One vector is turned by the same rotation once a step. Each row is the vector after some number of steps, and that number follows the row.
The counts run from 0 to 312.
[ -6 -17  -5   4   1 -37   8   4  32 -23 -12 -28  -8 -17  59  16  -4   0
 -41  -3  54   2  -4   1  37 -13   1 -36  14  12 -27  17 -57  13  38   1
  12  14 -42 -23  16  42 -23 -13  10  -8 -35 -13 -41 -19 -25  -4  15   8
  20 -10  18  13  -8 -50  -1 -28  24  10  51  -4   0  51 -69  -2   1  27
 -15 -18  82  35 -39 -51 -12 -16 -14  16 -17 -52  41 -28] : 190
[-18  11 -14   3   7 -58   7  10  14 -26  -8 -58  -2 -19  64  18   3 -25
 -36  16  53 -11 -34 -16  45 -19  16 -36  15  20 -34  32 -39   0   9  -3
   8  34 -24 -26  23  31 -61  -7  16   8 -48   0 -40 -26 -17 -28 -14 -33
  11  -5  35  -2 -13 -13 -20 -27  10  14  21   5   6  33 -77  17 -21  23
  16  -8  47  22 -41 -57 -20 -36  -4  29 -10 -39  38   8] : 103
[-28  -1 -22 -16   7 -50   8 -25  16   8 -42 -30  -8  -5  56  20  -8 -17
 -20  25  71  11   6  14  38   0 -21 -66  25   7 -20  15 -41   7  37 -21
  20  24 -47   0  19  34 -30 -15  24   6 -36 -12 -69 -26 -39 -30  -6 -38
  19 -12  31  21 -15 -13 -22 -42   8   4  27  -5  -5  10 -64   9 -10  36
   7 -25  64  17 -44 -42   3 -17 -21  33   4 -47  41 -15] : 146
[-37 -18 -13  -8 -14 -45   4  -3  38 -12 -24 -19  -2 -23  54  12 -10  -5
 -29  26  58 -14  -4  19  27   0 -14 -67  -3  -5 -29  35  -4   2  39  -3
  22  27 -47 -12  10  34 -53  -2  18  -1 -31   1 -63 -19 -22 -38   1 -23
  24 -13  19   2 -16 -24  -5 -17  10  10  21   5   5   2 -49  13 -10  26
   4 -18  49  15 -43 -61 -17 -18  -9  21 -12 -55  50  22] : 128
[ -2  18 -18   7  -6 -67   0  18  49 -34 -35 -29 -23 -19  43  31   2 -20
  -6  12  48  10 -12 -12   7 -12  11 -42 -10  20 -30  12 -60  24  28  -4
  26   7 -35 -14  28  38 -31  14  25 -45 -37  12 -63  -9 -25 -17  -2 -38
   2 -22   8  35 -24 -18  -3   5  15   2  24  -3   2  23 -47 -10 -22  35
  -6 -25  54  -3 -29 -55  -1  -2 -52  15 -13 -46  62 -20] : 308
[-11  13  -4   7   0 -35   2  29  15 -20 -10 -53   5  -6  64   9   4 -24
 -40  12  58 -23 -15   7  39   4  -3 -40  22  17 -36  30 -41   9   9   3
   4  23 -45 -12  24  35 -41 -25  10  15 -45 -20 -54 -25 -24 -13 -22 -12
  -2 -10  16   1 -15 -29   8 -34  15   1  18   4  12  42 -79  21 -12  11
  24  -5  67  44 -45 -51 -19 -14  -8  19 -31 -35  35   2] : 95
[  0  30  12   3  15 -57   3  28  44 -31 -36 -40  23  -4  42  28 -19  -9
 -24   9  68 -24 -19  10  52 -11   6 -60   9 -13 -37  35 -42  17  -5   8
 -14  11 -43 -13   2  44 -41   7  20   4 -31 -20 -51 -20 -42   4 -18 -14
   5 -21  17  -1   7 -34   2 -18   8 -17  19  -7  25   3 -65  22 -28  21
   0   1  30   8 -15 -61 -19 -11 -33  16 -57  -8  55  -1] : 244
[ 12   7  -6  -3  15 -58  -9 -13  21 -11 -20 -30   8  -5  26  35  -8  -6
   0  14  76 -12   7   0  37  -8 -20 -51  11 -18 -26  25 -45  19  16  -5
  19  38 -53 -20   0  44 -35   3  18  -1 -27 -35 -64 -27 -38 -30 -21  -5
  22   3   3  15  -4 -19  11 -43  30  -2  32  -2  26  -3 -56  12  -9  34
  10 -33  63  13 -54 -46  -8 -20  -1  22 -20 -28  34 -13] : 139
[  6  37   9  19  33 -60  -8  -6  40 -24 -28  -2   1   3  54  23 -17   5
 -29   7  42  14 -13  -2  28 -44  12 -62  13   6 -17  20 -62  13  35  18
   9  21 -55 -38  -5  48 -19   9  39 -28 -40  13 -64 -23 -22  10  -4  -9
  10 -16  18  15   5 -26 -30  -7   7 -18  36   6  15  -2 -41 -14 -35  22
  -8 -13  56 -10   6 -51 -15 -17 -21  -7 -25 -57  42 -13] : 48
[-14   3 -14  -7  17 -55   3  -9  59   0 -28 -34  -7 -15  56  38  -1 -18
 -29  29  51   8  10  -4  13 -19 -12 -63   7  -7 -31  34 -46   2  39  12
  35  34 -47  -1  10  42 -49  -4  28   4 -28 -13 -70 -21 -25 -36 -11 -28
  36 -16  27   7 -10 -17 -18 -23  14   0  29 -13  11   1 -43   3 -18  45
   8 -24  47  10 -49 -44 -15 -14  -8  28   6 -43  31  -8] : 137
[ -5  16   1 -10  17 -54  -6  11  42 -21 -35 -41   6  -4  39  33 -14 -16
 -21  -1  55  26   4   0  24 -11   5 -48  13  15 -18  28 -59  19  14  -7
  23   2 -54   7  20  46 -40 -16   5  -5 -30 -20 -57 -28 -58 -22  -7 -34
  11 -24  24  26 -15 -27  -8 -19   1   0  28 -33  12  16 -80  19  -8  22
   5  -4  60  22 -60 -37  -8   4 -11  34   4 -11  49 -39] : 156
[ 10  11   9   4  44 -49  -4 -12  25 -32 -39  -1 -12  -7  51  29  -5  -5
  -5  18  58  -7 -10   1  41 -20   8 -44  25  -1 -20  17 -41  15  46  -4
   2   4 -43 -23  19  65 -32  -9  26 -35 -38   3 -18 -22 -26  12  18  17
  29  -4  13  14   9 -39 -21 -13  12 -21  54  11  13  18 -76  -4 -22  38
 -17 -35  70   4 -15 -65 -14 -31 -20   7 -25 -42  31 -12] : 46
[-30   9 -20 -15 -11 -58 -10 -10  29 -15 -40 -22   3 -13  36  20 -28  -7
 -31   0  56  25 -11  10  33 -11   7 -57   8  25  -6   3 -33  14  25 -13
  28  13 -48  -5  25  22 -37   2  22 -11 -35   9 -77 -36 -36 -19  10 -48
  11 -30  27  21 -19 -21 -39 -15   0   9  29  -8  -1   6 -60  18  -8  12
  -8  -7  54  -4 -36 -52 -16 -15 -26  28   6 -42  59  -4] : 154
[  0  35  -2  -7  15 -66 -10  19  21 -10 -35 -51 -10  -3  34  24  -4 -25
 -11  18  53  -6   0   7  39  -1  -3 -58  29  -7 -42  31 -48  10   1   8
  17  20 -42   9  24  40 -34 -27  22  10 -35 -34 -61 -37 -51  -8 -38 -41
   3 -17  16   4   2 -22  10 -35   5 -17  13  -7  19  14 -70  18 -26  12
  17  -4  55  14 -43 -41  -9  -6 -27  24 -15  -2  34 -17] : 270
[-16  18   2  10  11 -56  13  15  40 -12 -19 -60  -2  -2  63   9  -4 -26
 -40  17  46 -23  -9   2  35 -13   3 -59  18  -8 -40  44 -65 -12   5   4
  -9  25 -51 -11  16  44 -31 -25  11  18 -34 -22 -45 -33 -31   6 -30  -7
  14 -14  11  -1   6 -34   2 -19   9 -15  11  -6   6  28 -66   9 -16  10
 -11  -4  64  13 -21 -48 -26  -6  -9  18 -38 -38  22 -14] : 86
[  3   2  -1  -4  -1 -74  -9  12  54 -26 -27 -16   0  -5  43  17  -7  -5
 -10  21  36   3   7  -3  25  14   1 -56  -2  -4 -30  35 -31  24  25  23
  25   8 -51 -11  17  49 -39  -7  32 -45 -31 -19 -71 -16 -41 -24 -18 -22
  14 -20  12  31 -17 -44  18   2  -4  -1  25  -6  30 -17 -55  -5 -30  28
  -6  -5  63   3 -19 -49  -1  24 -20  -9 -20 -47  50  -9] : 4
[ -8  21 -11   5  16 -75  -4  21  16 -29  -9 -42  12 -13  63  21   1 -24
 -36  12  48 -10 -18 -17  46 -24  10 -47  15  11 -30  44 -41  -5  11   7
   2  28 -28 -19  23  40 -62 -13  15  14 -44 -11 -41 -18 -28 -21 -22 -28
   8 -18  24   1 -12 -20  -9 -28   6   2  12  -4  22  13 -80  11 -29  15
  25  -8  45  10 -42 -45 -16 -33   4  21 -11  -8  17   4] : 104
[ -4  24  -8  10  10 -46  11  -3  16 -23 -36 -43  -1 -10  56  26 -12 -16
 -32   5  66 -25 -29   6  64 -23 -14 -52  20 -12 -43  20 -56  -2  18 -11
  -5  27 -35 -21  -9  39 -22  15  22  26 -32 -10 -47 -32 -16   4 -12  -3
   4   8  16   6   0 -12 -15 -34  38 -13  32   6   8  37 -62   5  -8  32
  -2 -25  51  24 -21 -65 -18 -40 -22  20 -51 -38  39   1] : 234
[-15   7  -2  -3  23 -56  15  -7  36 -14 -17 -32   0 -13  73  11  -2 -13
 -43   8  42   6  -9 -15  41 -25   6 -36  25   6 -42  29 -66  -8  28  -3
   3  17 -45 -17  23  56 -33 -18  13   3 -44 -11 -24 -17 -20   1   7   5
  27 -19  19  -6   6 -37 -15 -19   9  -3  44 -10   6  38 -75  -8  -9  26
 -12 -17  80  13 -21 -28 -19 -19   1  22  -5 -38  19 -21] : 199
[-17  -6 -20  -6   4 -69  -2 -38  12  -6 -23 -18  -8 -15  46  25 -21  -2
 -27  -8  54  15 -14   3  40 -28   5 -49  15   3 -12   1 -50  10  35 -16
  26  25 -47 -20  -3  30 -20  12  29 -10 -31   0 -51 -32 -30 -11  11 -14
  18  -4  15  12  11 -31 -24 -26  28  12  47   3  -6  17 -56 -11  -9  22
 -27 -30  70 -10 -26 -54 -11 -25 -27  23 -19 -61  41 -19] : 172
[ 11  21 -12 -13  24 -71  -1 -17  -3 -30 -60 -12 -22 -10  31  27  11 -22
   2  20  52  15 -24 -10  46 -16   6 -25  22   9 -31  -3 -48  22  33 -12
  18  10 -32 -13  35  42 -31  -4  38 -43 -43  -4 -33 -24 -38  -4  -4 -21
  13  -4  23  34 -15  -4 -17 -23   7  -2  44  18  17  16 -77  -6 -24  41
   0 -32  76   4 -13 -28  13 -20 -32  12  -8 -19  40 -15] : 20
[-14 -23 -14 -13 -18 -55   4   8  37 -14 -28 -33  -1 -14  38  22 -10 -10
  -2   7  75 -11  -1  12  37   9  -7 -48  13  -4 -39  22 -50   1  25 -19
  11  10 -48  -5  24  36 -26  -7   5 -12 -31 -18 -50 -22 -33 -12   7  -9
  19  -9  -2  16 -11 -42  15 -37  24   0  26   1  -7  25 -70   1   3  30
  -6 -33  89  18 -43 -47 -12  -7 -27  27 -16 -40  45 -11] : 304
[  1  21  10  -5  26 -75 -17   4  18 -13 -32 -35   6   4  42  13  -5  -8
  -9  26  60 -19   2  12  49 -19  -8 -73  18 -30 -31  36 -21   0  14  16
   8  29 -57  -6  12  45 -50 -17  23  -4 -37 -16 -51 -32 -38  -6 -17 -21
   9 -14   2  -8  12 -34   5 -27   8 -27  17   5  25  -6 -76   3 -34  24
  18 -15  47  -4 -29 -48 -23 -34 -10  21 -22 -25  15   6] : 262
[-12  -2 -21   1 -21 -56  11   7  31 -14 -28 -46  -8 -20  42  26 -11 -21
 -19  12  80 -20 -14   9  32  -3 -14 -66   6 -10 -45  38 -38  15  17 -17
  17  28 -40 -11   0  24 -29  11  23  11 -32  -8 -73 -37 -24 -36 -29 -25
   0   1  21  13 -13   1   7 -28  23   2  20   3   1  21 -39  12  -1  27
  -3 -26  43  16 -40 -69 -11 -17 -31  22 -35 -50  63  10] : 120
[  2  18  -8  -2   9 -38 -19   3  34 -31 -47  -2  -8   2  54   7 -10  -8
 -30  19  52  33  -4   7  25 -15  -9 -51  10  33 -28   1 -54  27  45   7
  24  14 -43 -24  16  37 -19 -10  26 -21 -29   0 -75 -19 -29   3  -1 -36
  -8 -19  38  49 -33 -19 -28 -15   2  -3  34   1  10  17 -48  -3 -24  28
   4  -2  66  13 -15 -28   7  13 -33  -1   0 -54  54  -9] : 31
[  4  -2 -13  -6  -4 -79   8 -11  51  -4 -26 -53  -5 -21  25  41  -6 -14
  -9   7  64   2   4  -4  31 -23  -3 -62   6 -17 -36  34 -68  -6  17 -14
  21  30 -41 -10  10  32 -29  -3  18  -1 -28 -25 -54 -37 -32 -13 -15 -23
  25  -8   6   2  10 -30   5 -19  28   3  24 -21   4  11 -48  -9  -1  30
 -13 -32  69  -7 -34 -44 -20 -15 -28  27 -22 -37  37 -30] : 295
[-12  20  -1  12  26 -27  -9  12  20 -10 -36 -30   2   6  72   4 -13 -11
 -29  38  54  -6  -5  12  30  -5 -21 -60  22   4 -33  21 -41  -1  29  17
   8  27 -55 -17  10  34 -21 -20  31  10 -36 -13 -73 -25 -30  -7 -29 -16
  -2  -6  36  25 -15  -8  -7 -27   8 -29  10  12  16  10 -55   7 -26  13
  12   6  54  24 -16 -51   1  -9  -7  -7 -46 -53  47   7] : 240
[-20  12   6 -10   7 -67 -10  25  42 -14 -27 -28 -32 -18  42  22   7  -9
   5  38  50   6   2   2  22  -3   2 -61  20  -3 -26  24  -9   9  38  13
  39   8 -39   8  33  42 -62 -29  21 -36 -56   3 -51 -24 -35 -14  -1 -46
   7 -31   7   7 -11 -44   3  -6  -3   4  22  -2  14  11 -60  10 -19  21
  19 -18  44   1 -41 -51 -19 -19 -37  14  12 -43  25   2] : 281
[ 12  22 -11  21  23 -55 -11   0  10 -39 -21 -12  -7  -6  67  12  -5 -10
 -31   5  38  25 -15 -20  32 -22  11 -37  28  40 -25 -10 -69  22  38   6
  17  29 -38 -33  18  39 -28 -10  40 -26 -42   4 -56 -25 -20  -3  -5 -18
   7   8  19  40 -19 -20 -16 -20  11   2  43  20   6  24 -61 -12 -37  22
   4  -2  72  19 -21 -38  -1  -9  -9   1 -19 -54  36 -14] : 196
[-24   1  -1  12   0 -38  -4 -12  23 -21 -37 -15  -9  -1  60   3 -30  -1
 -36   1  56   3 -25  11  38 -21   1 -62  17  13 -19   0 -42   9  39  -1
  -3  16 -58 -24  -1  23 -16   5  20  10 -31   9 -63 -33 -24  16  13  -4
   3 -15  24  23   2 -23 -28 -15  20  -8  28  15  -8  28 -50  -2  -9  16
 -18 -18  65   0  -4 -75 -19 -15 -39  -2 -30 -66  64  -3] : 58
[ -9  14 -11   6   1 -63  -3   9  58 -20 -27 -31  -1   1  52   4 -12 -10
 -28  31  53 -21   2   7  26   4 -12 -75  -8  -9 -41  39 -39   2  19  15
  13  22 -40 -18  11  24 -27 -10  37 -10 -25 -13 -77 -25 -35 -21 -34 -30
   6 -14  11  20 -12 -17  14  -2   6 -16   2  -1  16 -13 -36  -2 -23  28
   7  -8  52   2 -14 -51  -7   5 -15  -1 -40 -50  49  13] : 118
[-31   8  -3   2  16 -55  16  -3  33  -4 -20 -47  -8  -9  73   2  -2 -18
 -37  24  39 -16 -15  -8  40 -22   4 -67  18   4 -42  35 -49 -21  23   1
   0  27 -49  -5  23  38 -30 -30  16  20 -44 -11 -43 -37 -17   6 -14 -13
   9 -22  20  -6   2 -29 -15 -15   8 -16  11   8  -7  28 -71   2  -7  12
 -11 -12  62   9 -19 -57 -17 -15 -17  14 -27 -51  27   2] : 85
[  2  27  -4 -11  17 -52  -3  29  47 -27 -42 -42 -24 -12  51  25  10 -22
  -9  36  56 -11  -8   1  19   1  -4 -45  10  14 -41  25 -35  17  22   7
  26   4 -40  -3  41  44 -44 -13  29 -28 -41  -7 -54 -24 -33 -25 -33 -35
  -2 -17  24  28 -34 -12  11 -11  -3  -6  10  -2  16  10 -56   6 -35  36
  16  -9  33  28 -46 -56  -1 -10 -33  18 -18 -24  55   4] : 125
